In the rows, 128 means zero.
One turn moves every row onto another: examples first, then more rows asked
lufe: [111 133 104 127  80 121 104 142 119 138 109 118 112 145 115 127 126 114
 100 123 128 109 151 131 100 118 130 108 135 152 138 118 106 130 111 151]
Tuzu: [139 104 150 154 115 114 123 149 127 153 132 118 135 136 122 118  99 138
  88 151 148 117 128 144 121 121 156 119 165 112 106 105 131 143 106 104]
Luf: [ 82 115 157 102  90 114 105 121 108 116 136 126 116 125 121 137 148 143
 126 156 135 111 121 127 129 132 140 137 152 135 153 117 108 145 140 106]
Zumop: [117 124 141 129  97 117 124 138 134 153 108 117 155 132  94  93 132 130
 117 121 162 146 110  93 132 125 142 150 101 130 133  94 106 132 142 113]
pafu: [120 121 131 140 111 108 116 104 136 153  89 133 114 108 148 115 161 136
 128 112 123 150 105 159 110 136 146  91 159 116 126 135 138 148 135 111]
poz: [140 110 164 106 131 132 123 140  99 141 140 115 138 134 129 117 120 120
 100 161 161 121 110 120 131 135 126 133 148  97 139  98 134 101 136  98]
foza: [139 115 119 110 126 127 137 115 100 112 130 105 159 126 127 105 138 129
 104 191 144 111 101 115 120 137 129 120 152 138 141 114 118 159 139 138]
Podok: [118 113 152  99 124 129 132 119 100 165 127 131  98 151 121 126 132 105
 142 162 154 128 119  88 136 101  99 113 148 122 121 123 118 124 136 116]
Lon: [115 127 142 132 107 136 127 115 119 146 104 119 139 133 106 125 159 106
 112  98 120 158 106 148 121 130 136 107 153 121 164  98 142 142 133  91]
lenup: [155 128 135 114 124 138 130 101  97 115 114 117 160 141 141 136 109 155
 108 161 151 141 131 108 107 119 134 119 148 145 138 121 126 178 142 124]
tidul: [126  92 126 145 117 121 140 140 114 139 122 105 163 107 116 134  99 139
 108 151 142 106 116 110 120 145 151 140 106 136 121 122 115 160 132 138]
gufo: [132 131 117 130 117 122 118 131 141 154  91 134 106 118 118 119 139 123
 114  90 141 145 112 152 121 153 139 129 124 104 155 124 127 134 146 109]
nodo: [126 125 146 125 128 127 104 122 105 148 105 137 104 128 117 128 156 124
 124  90 114 150 100 148 111 148 121 116 118 119 139 116 119 110 141 134]
malon: [109 100 131 102 128 118 139 103 118 163 127  87 116 148 150 106 119 108
 138 126 162 126 126  97 119 139 139  97 149 146 102 139  98 141 147  96]
Tupi: [121 119 139 135 120 128 158 113 118 146 123 131 107 147 121 116 100 158
 131 163 150 143 111 118 141 121 125 107 141 100 126 111 107 127 152  70]
Sife: [134 138 105 123 114 131 127 125 126 161 112 120 112 127 120  62 164 147
 141 158 157 148 119 127 111 140 145 103 135 123 128 115 112 164 133 148]
rulu: [125 115 137 134  99 149  99 104  76 122 119 135 129 141 150 123 101 157
 112 144 163 142 135 113 105 126 128 107 120 155 121  90 114 164 141 135]
Voba: [122 101 137 149 109 131 133 122 132 173 124 108  97 159 121 104  90 138
 131 132 150 127 130 115 139 109 127 108 148 127 107 145 104 157 128 105]
mora: [124 145 145 128 117 118 102 143 139 134  96 122 106  96 126 122 161 114
 101  90 140 133 114 130 126 135 146 128 143 129 122 118 110 133 124 103]
fuf: [118 123 144 124 129 111 133 158  97 171 118 126  96 136 118 110 104 127
 118 160 133 119 107 115 122  99 137  88 138 143  99 105 108 112 122 109]
Buri: [107 113 159 138 128 122 111 116  95 134 105 123 124 122 129 126 148 130
 120  77 113 153 115 148 108 128 144 122 148 134 142 128 113 132 141  96]
pefu: [134 135 161 137 131 133 134 144  92 168 148 100 140 123 129 129 115 139
 100 136 136 134 116 118  84 140 154  72 153 132 102  96 127 138 113 122]
losu: [131 125 132 134 124 111 120  98 107 152 150 141 109 131 145 125 135 145
 123 115 176 138 124  98  87 154 120 116 152 121 101 100  93 148 141 142]
tudav: [ 94 149 167 137 110  98  98 144 122 122 118 112 153 129 108 111 115 117
 110 145 150 154 121 108 102 135 136 129 124 119 117 148 116 127 140 105]
doki: [102  96 112 138 105 142 131 123 107 119 116 116 137  97 155  82 134 136
 111 186 156 122 122 114 106 142 121 112 142 130 127 114 105 140 133 132]
Gilep: [110 126 132 112 136  88 142 120 108 137 135 125 102 153 122 122 115 134
 120 144 151 129 123 119 107 147 150  99 141 146  92  92  81 131 145  94]
Zad: [122 131 120 127 123 122 151 110 122 160 136 125 118 168  99 150 116 100
 130 138 145 140 134  97 113 144 108  95 137 124 102 121 108 146 122 133]
mus: [110 140 135 127 109 123 135 119 119 122 137 133 127 128 102 167 137 175
 136 154 111 144 113 131 104 136 126 119 136 122 152 115 107 138 137 128]
tugib: [112 135 118 144  86 161 117 143 116 147 111 101 135 118 119 131 112 132
 111 138 109 110 124 128 141 125 140  96 138 119 147 144 116 127 106 125]
radin: [126  68 130 121 116 127 122 117 106 171 119 117 137 132 157  87 120 114
 117 126 166 122 117 109 116 113 122 134 154 118 132 113 118 104 134 130]
gope: [120 137 109  88  98 117 125 110 110 152 100 110 140 111 156 150 147 134
 143 140 140 131 114 105 107 121 132  89 123 140 143 110 136 106 148 136]
tofi: [123 109 122 138 118 138 142 105  97 193 134 109 144 128 151 109 116 123
 124 109 155 148 114 100  76 135 127  80 151 120 130 117 130 134 138 142]
pofa: [135 143 156 120 142 127 136 120  99 136 151 119 128 121 140 137 112 154
 113 136 168 142 123 111  97 164 146 114 156  97 126 111 116 142 155  89]
lotil: [105 100 109 155  96 133 117 126  77 135 126 141 136 125 120 124  97 123
 114 159 155 118 117 120 118 148 131 116 105 132 134  92 121 155 139 148]
Tize: [112 141 148 135 129 127 112 133 114 137 119 118 120 116 135 106 146 146
 140 164 136 164 140 127  92 156 134 104 124 105  98 159 117 139 126 135]
rom: [119 132 115 129 127 130 171 118 118 166 114 106 140 139 124 129 102 116
 122 153 139 143 112 103 116 144 133  66 127 112 107 112 116 109 135  94]
Vol: [133 145 108 128 108 111 127 126 118 140  95 130 161 137 113  83 146 117
 111 147 154 146 120 106 129  97 153 123 161 139 136 103 110 151 119 116]
mogan: [ 98 108 125 103  65 135 122  91 135 131 107 107 135 129 149 131 145 135
 132 135 154 126 135 114 133 135 130 119 132 120 154 114 127 129 150 100]
pel: [122 130 105 135  92 112 123 113 141 129 119 110 115 149 120 127 121 178
 123 114 132 138 135 147  86 138 136 109 128 152 139 113  96 147 144 136]
suse: [124 138 156 141 109 129  97 106  92 114 110 110 179 152 126 112 126 122
 116 143 131 161 122 117 138 117 153 104 146 131 109 121 120 132 114 103]
buni: [115 123 149 127 121 125  94 109  62 150 122 119 136 148 133 115 126 135
 156 142 135 159 120 141 116 148 162  91 114 127 117 132 138 152 142 128]
teru: [121 105 118 122 119 126 133 125  88 180 106 141 129 121 116 110 143 139
 160 130 151 152 132 115 117 134 159 131  97 123 135 102 121 153 139 139]
zapaf: [103 130 135 131  96 142 120 133 115 143 107 118 132 105 154 107 103 140
 105 170 166 145 132  99  73 126 108  97 123 131 133 130 134 146 146 135]
divat: [122 161 151 144 108 119 104 120 131 142 106 125 119 104 122 133 164 117
 112 111 123 147  90 133 120 138 122  90 150 111 124 130 137 136 130 115]
segap: [117 134 124 114 111 123 111 134 104 152 113  85 131  99 153 125 117 161
 133 133 120 111  92 128 124 126 164  86 139 150 139 141 113 124 139 120]
mok: [137 105 119 155  97 108 116 112 136 161 138 149 121 153 119 111 116 122
 105 140 169 122 117 120 120 126 107 127 157 101 117 101 125 142 122 148]
Fer: [123 111 138 111 113 122 118 116 128 154  94 132 116 122 129 114 181 116
 119 112 120 146 110 155 117 126 145 103 152 139 130  87 133 135 116 120]
fuz: [135 124 164 115 112 127 119 143 126 144 119  91 148 116 128 125 107 149
  98 154 152 125 113  95  89 129 126 115 106 154 118 128 131 155 142 146]

pafu goes to Buri
Sife goes to buni
Where do these go?
Tuzu goes to radin
tidul goes to doki
Gilep goes to fuf
lufe goes to gope

One turn moves every row onto another: examples first, then more rows asked
Rero: [130 151 159  95 106 113 133  89 174 127 152 133 114 137 127]
ledo: [113 130 128  97 142 138 123  87 112 158 145 134 119 173 117]
dag: [134 161 128  89 108 119 135 112 173 156 154 150 112 135 142]
nisu: [146 146 149 110 123 115 125 125 122 151 128 162 120 174 124]
reto: [158  95 126 103 144 135 137 101 167 157 132 107 112 128 119]
Soz: [136 104 120 114 129 150 159  99 163 164 142 101 109 149 140]
Dedok: [130 131 137 106  98 115 117  93 173 131 136 159 127 132 147]
gik: [162  93 120 104 120 150 141 113 142 149 143 114  97 148 148]
zab: [130 113 129 119 117 124 127 116 160 129 126  87  75 137 111]
Baf: [134 121 102 152 122 106 121 118 163 144 135 140 132 161 132]
nuruf: [124 108 144 131 116 127 124 137 164 137 128  95  94 128 118]
sira: [146 106 130 113 121 154 148 101 172 164 144 105 103 132 139]
zom: [119 144 171  98 117 142 104 109 130 159 135 135  99 136 114]
Pubi: [153 123 133 122 146 120 139 116 126 150 152 149 128 178 140]
nizo: [116 123 113 122 125 114 115 101 159  95 139 139 104 133 141]
dobik: [147 121 131 120 129 128 102 127 161 127 145 104  98 116  99]
Nalon: [142 120 111 153 132 125 118 133 146 131 124 105 126 142 128]
Led: [119 121 142 127 118 136 109 132 157 133 129 103  78 123 113]
bul: [127 147 175  97 104 136 115 117 134 164 143 133 115 145 119]
lemi: [117 148 149  84 126 121 114 121 129 171 122 138  99 137 130]
Zifab: [101 132 122 128 129 117 119 101 164 107 140 132  95 153 101]
zonu: [129 106 135 127 122 130 116 144 148 144 133  86 104 135 116]
Dogit: [139 104 128 121 124 130 115 137 143 113 135 108  88 126 142]
tuze: [135 135 101 149 116 110 120 122 167 125 128 138 124 156 120]
fugo: [146 148 130 124 103 104 128 125 163 139 129 161 124 164 124]
kodi: [122 134 128 112 122 110 134  92 177 103 144 120  87 146 111]
gegi: [121 136 125  96 125 146 126  70 125 168 137 108 107 154 130]
kuda: [134 139 155  98 104 128 140  94 187 148 149 152 112 134 134]
pum: [143 131 138 125 127 108 119 128 127 146 139 160 115 182 119]
Nimon: [131 131 150  97  95 129  90  99 127 155 126 153 115 143 128]
Vuza: [152 130 135 114 149 135 138 110 112 154 133 139 129 173 135]
zazot: [121 145 171  96 108 116 109 125 137 154 139 143 123 149 118]
Nogo: [130 119 112 154 140 117 111 129 131 141 134 118 131 150 138]
bop: [119 159 163  91 111 128 111  86 129 152 142 124 113 140 124]
Fevuk: [126 154 102 113 127 122 114 104 166 115 164 137 100 139 110]
Tob: [110 132 126 106 141 153 125  89 112 157 143 121 102 167 121]
mib: [141 112 117  95 121 149 113  85 114 155 137 142 101 166 130]
Femim: [105 135 114 120 131 127 126  87 171 113 145 141  86 147 114]
fodok: [105 126 102 129 132 115 123 110 163 107 147 122 100 157 110]
dutes: [140 110 125 106 114 140 142  96 153 166 129  86  96 144 131]
pazeg: [146 127 131 136 105  99 118 135 158 154 132 154 125 166 123]
tabuk: [128 137 135 107 105 108 143 109 191 136 151 148 128 149 129]
Lel: [157 113 126 134 146 139 138 120 131 153 131 109 136 150 144]
Ran: [146 102 123 106 130 146 150 104 152 172 146 105 126 154 138]
vazap: [151 115 139 136 144 125 131 134 129 154 145 121 137 153 149]
pitat: [130 142 145 104 106 122 142  88 185 140 155 151 125 153 125]
konaz: [123 115 116  90 160 133 129  86 129 165 122 131 100 150 120]
Karag: [116 126 119 105 144 159 128  74 128 154 145 128  98 156 123]

Soz goes to nuruf
Karag goes to sira
Where do these go?
reto goes to dobik
Nimon goes to mib
Lel goes to Nalon
Rero goes to bop
Ran goes to zonu
vazap goes to Nogo

One turn moves every row onto another: examples first, then more rows asked
rem: [107 126 151 118 130 149 117 142 126 180 108 124]
Ror: [109 113 145 136 118 134 113 166 104 156  92 148]
ked: [100 117 125 148 127 117 121 106 131 144 123 123]
fad: [135 136 165 123 109 152 124 127 130  99 141 140]
fibot: [128 120 167 124  93 109  99 122 101 128 122 130]
Daka: [129 135 162 146  80 115 117 135 101 128 137 133]
kadem: [125 119 120 152 134 125 139 113 118 146 137 116]
nifon: [135 120 147 115  99 147 123 132 128  91 126 147]
ganif: [ 97 125 136 144 110 104 136 120 148 149 127 137]
voto: [140 124 155 136  92 113  98 138 113 131 152 126]
Sazi: [121 103 136 115 120 144 134 150 113 172  95 138]
geva: [ 99 144 142 115 106 155 127 107 148 133 112 135]
Pumo: [142 110 131 121 122 163 144 115 122 128 125 149]
kodup: [133 116 128 140 124 109 161 122 112 144 123 127]
zutop: [146 128 130  99 115 141 153 132 143 134 127 139]
kati: [135 141 154 120  91 111 106 135 102 133 133 108]
penus: [120 134 144 134 126 170 127 106 140 136 140 140]
rugan: [124 146 143 125  87 150 124 133 127  96 133 133]
zozu: [132 119 141 133  79 113 106 132  94 123 124 128]
gedo: [113 130 152 124 130 134 114 165 103 161  94 129]
tise: [110 127 136 151 110 141 122 176 105 157 111 143]
pufu: [ 97 121 137 138  97 150 134 154 122 173 101 146]
Boluv: [119 133 156 144 124 136 118 178 115 165 128 141]
siv: [118 126 142 127 118  91 156 127 138 149 122 130]
bom: [114 142 130 115  88 144 153 132 154 132 123 148]
Duvu: [132 137 142 104 102 141 118 135 134  97 130 129]
pereg: [122 117 141 149 119 160 132 155 120 177 132 145]
Rezev: [121 132 139 119 119 138 134 168 138 182 129 128]
Pul: [124 140 158 115 105 153 122 120 119  96 120 132]
Lunan: [118 133 145 125 133 133 104 174 118 166 117 126]

rugan goes to fad
gedo goes to Ror
ganif goes to kadem
Where do these go?
Daka goes to voto
Pumo goes to bom
pereg goes to Rezev

